Each path below is one point turned by a fixed rotation once a step. After each direction that follows a path, write how fast that rotation turns it, in degrees each step (0 if it stays still).
Each turn is a multiple of 5 degrees from 10 to 175, or 0.
Each row of a path follows its step; steps can be skipped.

step 0: | -.01 |  .04 | -.07 | -.07 | -.01 | -.15 |  .08 |  .04 | -.08 |  .01 | -.31 | -.01 |  .21 | -.01 | -.05 |  .13 | -.03 |  .06 |  .15 |  .20 |  .08 | -.05 |  .14 |  .09 |  .08 |  .12 |  .09 |  .01 |  .10 |  .08 | -.06 |  .04 | -.08 |  .11 | -.10 |  .06 |  .01 |  .12 |  .05 |  .13 |  .20 | -.13 |  .20 |  .11 |  .18 |  .07 | -.05 | -.10 |  .07 |  .06 |  .04 | -.04 | -.12 |  .05 |  .01 | -.30 |  .19 | -.02 |  .05 | -.05 | -.08 |  .13 |  .12 |  .02 | -.04 | -.27 | -.02 | -.22 |  .09 | -.09 | -.17 |
step 1: |  .08 | -.02 | -.26 | -.04 | -.05 | -.08 |  .00 | -.04 |  .03 | -.08 | -.21 | -.16 |  .03 |  .05 | -.06 | -.25 | -.12 | -.05 |  .18 | -.12 |  .07 | -.02 | -.01 |  .28 | -.11 |  .04 | -.01 | -.07 | -.10 | -.02 |  .01 | -.03 |  .05 | -.02 | -.09 | -.04 | -.05 |  .13 | -.05 | -.01 |  .17 | -.08 | -.10 | -.03 | -.12 |  .07 |  .05 |  .09 | -.02 |  .16 | -.05 |  .02 |  .08 |  .17 |  .23 | -.02 |  .00 |  .16 | -.15 | -.23 |  .14 |  .01 |  .07 |  .20 | -.08 | -.14 | -.25 | -.09 | -.06 | -.12 | -.15 |
step 2: | -.07 |  .15 | -.05 |  .22 | -.11 | -.21 |  .10 | -.19 |  .05 |  .15 | -.13 | -.02 | -.08 |  .03 | -.15 |  .02 |  .16 |  .02 | -.04 |  .22 |  .08 | -.03 |  .16 |  .10 | -.12 |  .00 |  .03 |  .14 | -.06 |  .15 |  .01 | -.03 |  .06 | -.03 | -.20 |  .09 | -.34 |  .12 |  .13 |  .04 |  .04 | -.14 |  .01 | -.09 |  .11 |  .00 | -.04 | -.04 |  .01 |  .00 | -.09 |  .05 |  .01 |  .07 | -.01 | -.06 | -.17 |  .01 |  .09 | -.09 |  .00 | -.01 |  .04 |  .15 | -.04 | -.28 | -.01 |  .18 |  .10 | -.11 | -.19 |
step 3: | -.12 |  .13 | -.09 | -.07 |  .01 | -.06 |  .01 | -.01 |  .08 | -.17 |  .01 |  .03 | -.11 |  .03 | -.12 | -.05 | -.15 |  .05 | -.06 |  .18 |  .25 | -.12 | -.08 | -.09 | -.12 |  .17 |  .13 |  .14 | -.14 | -.03 |  .16 | -.01 |  .04 | -.06 | -.16 | -.10 |  .02 |  .06 |  .07 |  .10 |  .12 | -.09 |  .07 |  .11 | -.14 |  .14 |  .07 |  .19 |  .20 |  .12 | -.02 | -.12 | -.02 |  .09 |  .08 |  .01 |  .30 |  .07 | -.06 | -.10 |  .06 | -.11 | -.04 |  .02 | -.23 | -.29 | -.05 |  .04 |  .05 |  .06 | -.07 |
step 9: | -.09 |  .08 | -.06 | -.11 | -.01 |  .04 |  .03 | -.05 |  .15 |  .23 | -.31 | -.08 | -.05 |  .11 | -.19 | -.06 |  .09 | -.02 | -.01 | -.04 | -.02 | -.18 |  .11 |  .00 | -.08 | -.08 |  .11 | -.15 | -.06 |  .08 |  .02 | -.01 | -.09 | -.21 | -.12 |  .10 | -.21 |  .06 | -.08 | -.08 |  .16 | -.18 | -.05 | -.08 | -.18 | -.07 | -.07 |  .06 |  .10 | -.02 | -.11 |  .04 | -.03 |  .06 |  .14 |  .03 |  .07 |  .04 |  .11 | -.12 |  .01 | -.25 |  .01 |  .15 |  .04 | -.12 | -.18 |  .10 |  .18 | -.03 | -.22 |
step 12: |  .00 |  .16 | -.05 | -.08 | -.08 | -.25 |  .16 |  .11 |  .12 |  .07 | -.10 | -.03 |  .24 | -.03 |  .03 | -.10 | -.16 | -.04 |  .20 |  .06 |  .20 |  .00 | -.01 |  .16 | -.04 | -.05 | -.02 |  .09 | -.29 |  .00 | -.11 |  .00 | -.10 |  .06 | -.08 |  .02 | -.22 | -.02 | -.12 |  .10 |  .03 | -.21 | -.01 |  .00 |  .04 | -.18 | -.06 | -.15 |  .06 |  .10 |  .15 |  .04 | -.12 |  .16 |  .05 | -.16 |  .15 | -.15 | -.04 | -.01 |  .03 |  .01 | -.16 |  .10 | -.03 |  .08 | -.13 | -.02 |  .13 | -.06 | -.16 |
step 14: | -.03 | -.05 | -.10 |  .04 | -.04 | -.20 | -.13 | -.12 |  .28 | -.04 |  .00 |  .02 | -.04 | -.15 | -.16 | -.07 |  .13 |  .02 | -.01 |  .19 |  .22 |  .04 | -.01 | -.08 | -.13 | -.04 |  .06 | -.11 | -.16 | -.19 |  .03 | -.10 | -.03 |  .12 | -.16 | -.13 | -.28 |  .04 |  .06 |  .22 |  .05 | -.17 |  .10 | -.04 | -.01 |  .14 | -.16 |  .05 |  .02 | -.02 | -.04 |  .07 | -.01 |  .01 | -.12 | -.22 |  .11 | -.07 |  .00 | -.02 | -.15 |  .02 | -.25 |  .06 |  .06 | -.07 |  .08 | -.01 | -.03 | -.03 | -.16 |
step 17: | -.01 | -.20 |  .07 | -.03 |  .00 |  .01 | -.06 | -.04 |  .18 |  .15 | -.13 | -.10 | -.04 | -.05 | -.04 | -.08 | -.14 | -.12 | -.01 |  .06 |  .08 |  .03 | -.22 |  .05 | -.07 | -.09 |  .13 | -.01 | -.08 |  .01 |  .01 |  .06 |  .02 |  .02 | -.09 |  .16 |  .02 |  .06 |  .07 |  .06 |  .18 | -.31 | -.07 | -.13 | -.20 | -.14 | -.07 |  .22 |  .25 | -.14 | -.16 |  .17 |  .02 |  .16 | -.04 | -.09 |  .17 | -.02 |  .22 | -.13 |  .12 | -.03 | -.05 | -.09 |  .13 | -.04 | -.12 |  .10 | -.10 | -.01 |  .09 |
Directions:
| -.02 | -.04 | -.01 |  .00 |  .02 | -.03 | -.04 |  .02 | -.04 |  .00 |  .03 | -.02 |  .00 |  .02 | -.01 | -.01 | -.03 |  .00 | -.02 | -.01 |  .00 | -.03 |  .02 | -.04 |  .04 |  .02 |  .02 |  .02 | -.01 |  .02 |  .01 |  .01 |  .02 |  .02 |  .00 |  .00 |  .02 | -.03 |  .00 |  .05 | -.04 |  .04 |  .03 |  .02 |  .04 |  .05 | -.04 |  .01 |  .02 | -.01 |  .05 | -.01 | -.02 |  .02 |  .01 | -.08 |  .02 |  .02 | -.01 | -.02 | -.03 | -.06 | -.02 |  .00 | -.01 | -.01 |  .01 |  .04 | -.02 |  .00 |  .01 | -> 95
| -.03 |  .00 | -.03 |  .01 | -.04 |  .03 |  .02 |  .00 | -.03 |  .03 |  .03 |  .01 | -.01 | -.02 |  .02 |  .05 | -.02 |  .00 |  .03 |  .04 | -.03 | -.01 |  .02 |  .02 |  .04 |  .05 |  .00 |  .00 | -.01 |  .02 |  .02 | -.03 | -.02 |  .02 | -.02 |  .04 | -.01 |  .00 | -.01 | -.04 |  .02 | -.01 |  .02 | -.04 |  .04 | -.01 | -.06 |  .00 |  .06 | -.01 | -.03 |  .02 |  .04 |  .02 | -.02 | -.01 | -.02 |  .03 |  .01 | -.01 |  .02 | -.01 |  .01 | -.04 |  .04 |  .00 |  .01 | -.03 | -.01 |  .06 |  .00 | -> 175
|  .01 |  .00 |  .02 | -.04 | -.04 | -.03 |  .03 |  .00 | -.01 | -.05 |  .00 | -.04 |  .01 | -.04 |  .04 |  .00 |  .00 |  .05 | -.02 |  .01 |  .00 |  .02 | -.01 | -.01 |  .02 | -.02 |  .00 |  .02 |  .01 |  .05 |  .02 |  .02 |  .05 |  .01 |  .01 | -.02 |  .00 | -.01 |  .01 | -.02 | -.04 |  .02 |  .00 | -.02 |  .02 | -.05 |  .03 |  .00 |  .02 |  .03 | -.02 |  .00 |  .01 |  .00 | -.04 |  .04 |  .06 |  .00 | -.02 | -.04 | -.01 | -.02 | -.01 |  .01 |  .02 | -.01 |  .05 |  .03 |  .00 |  .01 | -.05 | -> 85
|  .06 |  .02 | -.02 |  .01 | -.02 |  .02 | -.02 | -.02 | -.06 |  .02 |  .02 |  .00 |  .01 | -.03 |  .00 | -.02 |  .07 | -.01 | -.02 |  .03 | -.04 | -.05 |  .06 |  .01 |  .01 |  .02 |  .02 | -.01 |  .00 |  .02 | -.05 |  .08 |  .02 | -.01 |  .00 | -.03 |  .01 |  .02 | -.02 | -.03 |  .01 | -.01 | -.04 |  .02 | -.03 |  .02 | -.01 |  .02 |  .02 | -.02 |  .00 | -.02 |  .01 | -.01 | -.01 | -.01 | -.01 | -.01 |  .02 |  .01 |  .00 |  .01 | -.03 |  .04 |  .01 |  .01 |  .03 |  .00 |  .02 | -.02 | -.01 | -> 155
|  .03 |  .03 | -.01 |  .05 |  .00 | -.03 |  .02 | -.01 |  .02 |  .00 |  .01 | -.01 | -.06 | -.02 |  .00 |  .02 | -.03 |  .06 |  .00 | -.02 | -.03 |  .02 |  .01 |  .03 | -.02 | -.01 |  .00 | -.02 |  .00 |  .04 |  .01 |  .03 | -.03 |  .02 | -.01 | -.04 | -.01 |  .00 |  .04 |  .05 | -.06 | -.05 | -.02 | -.03 |  .00 |  .01 | -.01 | -.01 | -.02 | -.05 | -.01 |  .01 |  .02 | -.01 | -.02 | -.02 | -.02 | -.02 |  .01 | -.01 |  .02 | -.01 |  .00 |  .01 |  .02 |  .03 | -.04 |  .03 | -.06 |  .00 |  .00 | -> 115
| -.02 | -.01 | -.02 |  .00 | -.03 | -.01 |  .04 |  .08 | -.01 |  .02 | -.04 |  .00 |  .00 |  .03 | -.01 |  .03 |  .00 | -.03 |  .03 | -.04 | -.05 | -.04 | -.01 |  .01 | -.01 |  .00 |  .00 |  .00 |  .04 | -.03 | -.01 |  .04 |  .01 | -.04 |  .01 | -.03 |  .01 |  .01 | -.01 | -.01 |  .00 |  .00 |  .04 | -.01 |  .04 |  .00 |  .03 | -.04 |  .03 |  .02 | -.05 | -.02 |  .00 |  .00 |  .06 | -.02 |  .00 | -.02 |  .01 |  .01 | -.02 |  .00 |  .01 |  .03 |  .04 | -.02 |  .00 |  .01 | -.04 | -.02 | -.03 | -> 35
